Some points, each followed by its number:
[-68  -1  55 -36  50   1  18  31  36 -25   3 -31  53  23  -4 -79 -23  -1  14 -21  -5 -55  24  64] 0
[-31   8  22 -33 116 -13  32  21   2 -88 -16  53  76  11  69 -71 -24 -80  -3  -2  20 -50  21  39] 1
[-50 -33  19 -11  94 -62  18  -9 -48 -99 -27  55  88  34  64 -56 -37 -38 -21  -2  50 -22   9  28] 2
[ -39  -10   60  -56  123  -27   57  -37   -2 -117   32   -7   81   38   44  -61  -53  -44   27  -12    6  -55    4   -2] 3
[-15 -30 -13  12  13  -5  20  -7  31  96  66 -77  66   3  14 -21  59  13  33   1 103  22 -42 -14] 4
[  56  -24   -4   52   23  -23   61   18   14  -54   55   60   27  -37   -7   31   14  -27    6   33   46   89 -107   -2] 5
[ -6  16 -27  40  70 -23  58 -40 -12 -73  24  57 -52 -46 -46   7  -3  -7  53  12 113  56 -43  28] 6
[  4 -56   4  38  47  -3   2 -69  21 -13   4 127   8   4  -1  25  63  26  43 -44  46  67 -62   3] 7
[  5  33 -27  -2  33  -8  75 -15  48   6  33  56   5 -40 -20 -18  18  33  38  18  67  -9 -11  33] 8
[-34  12 -19   7 -15 -24  47 -35  83  27  85  65  -4 -39 -34   1   9 -26  47  -1  36  29 -36 -21] 9
[-19  28 -15  19  37  32  25   7  39  70  -8   0  39 -58 -19 -19  -6  26  13 -50  80  53 -51 -51] 10
[ 18  22   5   1 -14  61   0 -27  19  36  46  -9  26 -59 -13   9 -38  39  27   6  84  40 -21 -51] 11
[ -32   18  -23  -16  -41   17   24   18   31  100   52 -127   21  -44   13  -63   69   46   41   28   35   75   10  -56] 12
[-29 -21 -33  25 -64  38  49 -23  76  71  55 -94  36 -33  42   6   0  29  43   8  71 -13   3   8] 13
[-22  -9 -43 -45 -34  31  58  -2  11  18  71 -69  12 -12  -8  -5  43  51  41  15  32  58 -19 -36] 14
[ -19  -60  -12    1  -16  -19    2   42   56   48   66 -110   60  -56   56   -4   51   29   53   15   55   35   25  -47] 15
Which three points above are nearest to each new point by angle? Their numbers follow each, smallest number first.
[  37  -30   69   -6  -46   13  -28   55 -102   37  -77    9  -50  -33  -20  -16   76  -28  -26    1  -22   -8   20   -1] 7 12 15
[   9   -9  -54   13    3   -6   23  -18  -40    7   38   10    3  -25  -24    6 -114  -16   23   23   27   -3   59  -71] 6 9 11
[-23  44 119  28 -42 -20  39  95 -19  18 -57  34 -27 -58  -3  44  60  16  -9  48 -62  -9  48 -57] 5 12 15
[-42  15  58  17 -44 -44   1  45 -79  23 -13  68  -3 -48  -4  42  15  71   2  61 -16  -6  26 -63] 7 11 12
[-15   7 -17  20 -16  -1  13 -74  -5  21 -55 -54 -42 -45   1   5  16  26 -49  17 -11   6  39 -66] 12 13 14
[-33  25  44 -28 -54   9  -2  40 -83  38 -72   6 -57 -29 -63  32  97  13 -20  21   0 -61 -13  19] 8 12 14
[ -2  44  47   0 -22 -12  36  64  -4  11 -21 -55 -42  -5   0   1  35  73 -12 -14 -36  15  66 -16] 12 14 15
[  49  -15  -60  -39   38  -18   -8  -14   -1  -37   15   -1   27   -6   31   16 -107   -3   81  -15  -11   -9  -34  -17] 1 2 3
[ 79  12 -20  57  15  29  32 -55  11  -7  23  -2 -11   3  15 -28 -71  -1  12  45  41 -33 -26 -68] 5 6 11
[ -3  10 -34  31 -32   2  21 -45 -10  19  -6  -1 -24   0   5  55 -29  20 -12  17 -10 -29  -2 -11] 9 11 13
[  3 -10  16   7 -28 -17 -46  45  24  47 -29 -33   2  -1  46  61 -13   7 -49 -29 -65 -14  37 -15] 12 13 15
[-16 -31 -20  27 -18 -42  79 -23 -35  -2  33  -7 -25 -57  29  -4  -7  23 -38 -16 -24  13  35 -18] 13 14 15
[-38  55  -3 -59  14  -5  15  77 -40  86  68 -35 -17  75  21  34 -79  29 -44   9 -15 -13   4  33] 0 12 14
[-50  -2  19  13 -32  40   8 -40 -64 -12  -8  21  47  -1 -70  -9 -25  14 -18  40 -24  -9   5 -54] 2 3 11
[-36  10  33  20 -13 -25 -21 -22 -11 -19  15 -10  70 -22 -41  20  71  10  33  33   9  17  56   7] 4 12 15
[ -3  40  31  -4 -27  19   0   9  21   6 -12  61 -36  46 -37   9   5 -27 -13  15 -32  -9  35  -5] 0 7 9
